The rows of R fall into 4 groups, and each row is roughly a mix of its group's hidden directions.
R:
[[  2 -20 -18  -2  -5 -26  54  -2  -2  19]
 [-11  -6 -34  17 -10   0  -3 -44 -32   1]
 [  1  13  15  16  -2  30 -53   8   2 -16]
 [ 11 -12  24 -22  -2 -19  -4   3  19 -52]
 [-26   8 -27  11  29  22  35  12   9 -19]
 [ 10  18  -2 -29  -4  29  -7  10  32 -37]
 [ -4  15  24  15  22  26  33  30  21   0]
 [-24 -20   7  12  20   5 -41  -6 -13  35]
 [-35  15 -31  18  13  32  -3 -21  -3 -18]
 [-32 -10 -11  11  47  -6  -7  11  21  22]
 [  0 -30  14  47   4  -3  -4  -3 -33  17]
 [-24   2 -12   0  25  35   0  32  33  -1]
 [ 32  -4  34  -4 -27 -19 -19  -8 -17  26]
 [ -5   4   7  45  14  -4  18 -21 -26  30]
 [-13  20  -6   9   9  15 -54   4  15 -22]
 [ 10  -8 -18  24 -24  15 -23  25 -37  17]
 [ -7   0  28  19  35 -20  33 -21  13  16]
 [-38  32 -18  -1  25  11  -8 -13  23  21]
 [  8 -13  15  11  -5  28 -53  -4  -9  20]
 [  5  31  -9 -16 -10  31   0  15   1  45]
 [  5  10   3 -12 -17 -25  12 -47 -21  26]
 [  7 -10   7  21 -10 -25  17 -39 -37  12]
 [ 21  20  12 -35 -48   8   1  -8   4  -5]
 [-33  25 -36  16   9  21   8 -28  -3  -7]
 [ -2  33 -13 -43  -9  12   2  -1  30 -21]
 [-34  20 -23  -9   4  12 -31  -5  28 -25]
 [ 41 -11   7  11  19 -23 -22  29  -3  24]
 [-14  13 -18 -20  -7  40 -19   3  29 -26]
 [ 12   4  12  19 -27   9  -7   0 -39  40]
 [-28   8 -14 -25  38  21   7   7  28 -17]
 [ 22  -9  -6  30 -15  11  14   6 -41  31]
 [ -1   9  -6 -15 -44  12 -36 -25  15  13]
 [ 17  -6  22  20 -10 -27  35 -16 -34  -4]
 [ 17 -35  -7  31  16  -1  -1  36 -13 -23]
 [ 19 -37   2  -3 -26 -30 -28   9 -10 -20]
 [-14  36 -17  -7   9  -6  10  18  42 -25]
 [ 17 -14 -23 -26 -44   3  -2  -4  -4 -32]
 [ -8 -38  15  18  10  -8 -24   5 -36  25]
 [-11 -13  -5  14  41  19  25  32  12 -19]
 [-31   7 -34  28   8  28  -5 -25  -5 -13]
 [ 28 -19   9  -8 -18  -1 -34   8 -33 -28]
 [-37   6 -33  12   4  19 -16 -33   1 -19]
 [  1  38 -15 -28   1   0  15  -3  37 -24]
 [-25   8 -28 -33  13 -18  -7  -4  39  -9]
 [-27  15 -13 -26  16  15 -21 -22  26  29]
 [ 23 -26  28  19 -22   4 -39   1 -16   6]
 [ -9  32 -19 -35   6  -2  -3   5  41 -14]
 [-15 -36 -28   7  34   0 -23  20   0 -14]
 [-32  22 -19 -26  18  17 -24   1  24  19]
 [  9 -19 -11  -7 -31 -21 -34 -29 -22 -14]
 [ 22 -41  14  37   5  -7  17  -6   4  24]
 [ 13 -12 -27 -19 -19 -26 -29 -20 -30   7]
 [ 28 -21  10  12 -13 -19 -16  33 -22 -30]
 [ -5  10 -22 -47 -11  -7  39  -5  13  -2]
 [-23 -25 -26  -6  34   0 -28  24  10 -15]
 [ 36 -16  39  -4  -8 -13  10  34  -2  10]
 [-12   4  19  -5   1  37 -49  -2   1  21]
 [ 17  -4 -16  15 -29  20  -7   4 -46  22]
 [ 25 -11  11 -27 -26 -37 -22  -9  -9 -20]
 [ 13 -14  15  15  20  22   9  53   9  -9]
 [ -2  -2  26 -38 -27 -18   5 -23  30   9]
 [  4 -36 -12  20  27   1  -8  42   3 -17]
 [ -6  37 -19 -30   2   6  -9  -5  33 -28]
 [ 15 -20  24  32 -13  25 -33   2 -25   1]
 [ 26 -23  38  15 -20   3 -33  -2 -13  13]
 [ -6  -4  14 -16 -31   7  21 -48  16 -12]
 [ -6  31 -18   6   6 -15  18  17  30 -39]
 [  5 -16 -17 -14 -39 -12  -7 -12   3 -45]
 [ 26  -5  24  25 -27  -1   7 -14 -41  13]
 [-26  -9 -33 -22  14  -8  -1  13  24 -37]
 [  1 -16  -3   6   4 -34  48  27   5  14]
 [ 37  -7  34   0 -18 -21  19   5 -20  25]
 [-38  29 -32   0  15  18   2 -23  13 -10]
 [ 12  -6  -3 -35   2   3 -25  23  29 -35]
 [ 28  -3  25 -33  -7 -34   6  25  11  15]
 [-11  20   6   9   6 -13  40 -40  23   8]
 [ -3  20  10 -16   6  17 -54  12  11 -21]
 [-27  -7   4  30  10  -3  32 -15 -12  38]
 [-27  15  -5 -23  16  28   4  25  37 -10]
 [ -2  36 -16 -12   0  -5  31   5  35 -28]
 [ 18  -9   0 -42 -39  -3  -4   1  11 -29]
 [ 16 -36  -8  43   3 -11  -3  12 -31  -7]
 [  2 -10  15   9  20  17  10  50  27 -17]
 [-21  -7  -3 -33  16 -14 -11  -3  40 -32]
 [ 10  29  -8 -30 -40  13  19 -23  10   4]
 [  7  38 -10 -18   3  -8  25   3  36 -28]
 [-22  19 -20 -19  22  -9  33   8  36  -8]
 [-16 -31  11  30  11  -1  -1  -5 -24  41]
 [  2  21  -3  26   8  11  32 -26 -19  37]
 [  1  -3  11  13  20  24  12  51  19 -17]
 [ 17 -29  -3  23 -13 -14 -23  14 -34 -28]
 [ 15 -10   3   1  -8 -26   4  56   6 -22]
 [ 31  -4  30   6 -16  11 -35  26 -21   6]
 [ 20 -12 -18 -21  -1  -5 -56  -7  12  -1]
 [  5  -3  -7 -45 -43  -4  -5   2  27  -4]
 [ 40 -14  33   3 -28  -4   8  16 -25   6]
 [  7   0 -10 -30 -18  -2 -10  17  30 -45]
 [-10   9 -11  -9   7 -14  58 -22   7  12]
 [ 11  -4   5   2  14   9  -2  60  24 -11]
 [-13  19   5  -8 -14   9  25 -56  -5   1]
 [  6  15  10 -23 -23  -6 -32  39  24  15]
 [  2  38 -16 -17  -5   2  18  -9  23 -41]
 [ 16  -7   2 -30 -28  -1 -21  28  16 -34]
 [-25 -12 -17  31  51  -6   5  -5  -1   1]
 [ 19 -12  17   1   5 -18  29 -24   0 -46]
 [ 14 -10   0  11  -8  16 -29  42 -30  21]
 [-32  13 -17  17  48   8   2  -7   9  22]
 [  1   4 -13   0 -20  21 -37  35 -18  27]
 [-37  22  -8  18  18  16  17 -20  23  25]
 [-18  19  12  -9 -21  -2   0 -24  15  50]
 [ 14  -2  -2 -35  -7 -13  50  -9   7  20]
 [ 31  12  -3 -37 -42  19   6   7  -3  -6]
 [ -5   3  -8 -12 -20 -10 -27 -49 -27   8]
 [ 22  15   6  -1 -42   3  31 -29 -15  13]
 [-26  34   1  -6  11   1   5  -6   4  51]
 [-20  30  -9  19   9   6  22 -27   7  39]
 [  5   0 -23  -2  -4 -22  51 -12 -30  -1]
 [  9 -26  39   0 -18  -6 -42  -6  15  -1]
 [ 32 -10  37  21 -26 -10   5  -6 -22  22]
 [ 14 -26   2 -17  -7 -31  42  17 -18   8]
 [-13   2  -6 -17  27  19  -3  42  32 -17]
 [-33  -6 -27  12  44   1 -19   7  11 -12]
 [ 14  -1   6  29 -17 -27   7 -14 -48  12]
 [ 36  -5  20  31 -22 -19  14  11 -30   1]
 [ -5  42 -11  -5   1   3  29  -5  29 -32]
 [ 10 -32   3  39 -10  -5  24 -16 -29 -15]
 [  2  12  -8 -44 -13  10 -18  16  28 -29]
 [ -7  33  19   3  14  34 -27 -22  21  10]
 [-16  11 -22 -16  31   0  34  25  28  -9]
 [ 12  -7  25   4 -30  19  37 -23  22 -15]
 [ -2   1  18  -8  23   8   7  42  43  -6]
 [-20  24  14   4   2  43 -39 -10   4  -1]]
Each list below has two rows that fit no group; the rest each fit one group, if only roughly. Name those rows in the order they come.
    K_819: [ 13 -30   7   8  -5 -12 -22  39   2 -36]
    K_858: [  4  31   9 -19 -35  10  13 -17   7  37]
    K_559: [-14 -18 -15  21  39   2 -34 -24 -10 -12]
    K_30: [-14 -10 -21  -4  19  35  -8  29  23 -31]
    K_95: [  9 -14  -2  -4 -23  -8 -23 -44 -35  10]
    K_811: [  7  -7 -34   1 -11 -15 -11 -29 -46   6]
    K_437: [-21  14   4  18  21   1  38 -23  18  33]
    K_889: [  0  10   1  28 -12  20  20  16 -27  43]
    K_466: [  9 -20  11  20  31   4  23  43  11 -14]
    K_50: [ 26 -25  28 -25 -19 -28 -19  20  -2  -7]
    K_128: [ 18 -32  15   7  -2 -20 -16  23  -5 -42]
    K_431: [-6 11 15 34 34  0 23 -3  0 38]
 | K_559 K_889
    K_863: [-20  33   0  -6  22  18   9  -3  24  41]
    K_511: [ 29   3   4 -25 -29 -10 -32  14  -6 -32]
    K_832: [-11  12 -21   9 -12   4  -2 -53 -29  11]
    K_125: [ 17  -8   5   4   5 -40  33 -27  -9 -26]
    K_911: [-28  -5 -20  -6  31 -20 -10  26  22 -29]
    K_750: [ -9   9 -15 -36   2 -10 -42  30  14  -5]
    K_407: [ 29 -19  23 -34  -8 -36  -8   6   1  20]
    K_216: [ 39 -20  30  -8 -14 -21   4  12 -26  18]
    K_977: [ -9   2 -14 -23  -5  27 -37  25  31 -13]
    K_363: [ 14  17  -1 -19 -34  -7 -24 -43 -15  -5]
    K_53: [ 23  -9  17  18 -17 -34  -4 -12 -26  35]
    K_353: [ -8 -14  13  42   7   5  35  31   1  15]
    K_391: [  2 -14  17   6  17  22 -19  45  28 -14]
    K_120: [ 31 -31   3  -3 -21 -21  32  11 -23  14]
    K_509: [ -3   8 -10 -33   7  14 -34  24  37  -6]
 | K_125 K_911
    K_990: [ 35 -20   5  19 -18 -12   2  20 -26 -33]
    K_701: [-10   0  -5  14  22 -33  49  11  15  10]
    K_259: [-12  24  -1  14  10  32  27  -8 -16  40]
    K_928: [-31  24 -25   6  25   8  19 -20  26  18]
    K_16: [-20  36 -26 -17   0  -1  10  -1  27 -34]
    K_343: [ 28   2  16  31 -25  -2  26  -9 -31  17]
    K_310: [ 26  -6  10 -11 -21 -20  34  -4 -21  37]
    K_258: [-15  26  -2 -19 -18   6  -5 -49   4  26]
    K_512: [-22  20  -3  11  36  -5  21   4  34  28]
    K_272: [ 23 -17   9  27 -22   3  -2  20 -39  26]
    K_292: [-15  24 -26 -29   5  25 -23  19  26  11]
    K_322: [ 22 -10  34  22 -17  12 -11 -13 -35  22]
    K_835: [-16  21  10 -18 -12   0  20 -52  11  12]
 | K_259 K_310
    K_173: [-26   0 -13  28  41 -12  24  12  15 -17]
    K_360: [-25  11 -24 -28  10  26 -29   9  26 -13]
    K_605: [ 23  14  26  -7 -27 -24  34 -22 -15  -6]
    K_325: [ -6  10 -21 -11 -27  -3   4 -43 -30  22]
    K_470: [ -5   1  -9 -45  11   7 -29   8  35 -16]
    K_488: [-10 -16 -25  36  43   6   3   5 -21 -10]
    K_168: [  7   1  15  41  -9   2 -26   8 -42  12]
    K_518: [  7 -15 -15  20   5  19 -30  44   3 -25]
    K_354: [ 24 -24   6  -2 -14 -11 -30  24 -28 -31]
    K_728: [ -4  -8  -8  -3  20  28  -1  47  28 -20]
 | K_173 K_325
    K_817: [ -4  53 -10 -22 -10   3   9 -12  28 -12]
    K_796: [ 23 -36  -3   0 -14 -27  34  -2 -27   8]
    K_189: [ -2  15   1 -29  27 -10  19  34  35  -2]
    K_725: [ 28  21  21 -27 -41   8   6   6   0  21]
    K_114: [ 21  18  20 -26 -39 -12  28 -15 -12   5]
    K_917: [  0  14  19  18   4   0  25 -15  -7  53]
    K_140: [ 11   4  -3  -8  -2 -31  58  10   7  -5]
    K_426: [  2 -35  13  19  -1  -2   5 -24 -32  36]
    K_203: [-11  -6  -2  24  10 -19  57   1  -1  14]
    K_68: [  2   4  -1  11  -1  22 -60 -10 -10 -17]
    K_368: [-30  -1 -18   1  29   0 -33  27  25 -12]
    K_893: [ 14  -5  25   2   9   3  18  53  20 -14]
 | K_817 K_114
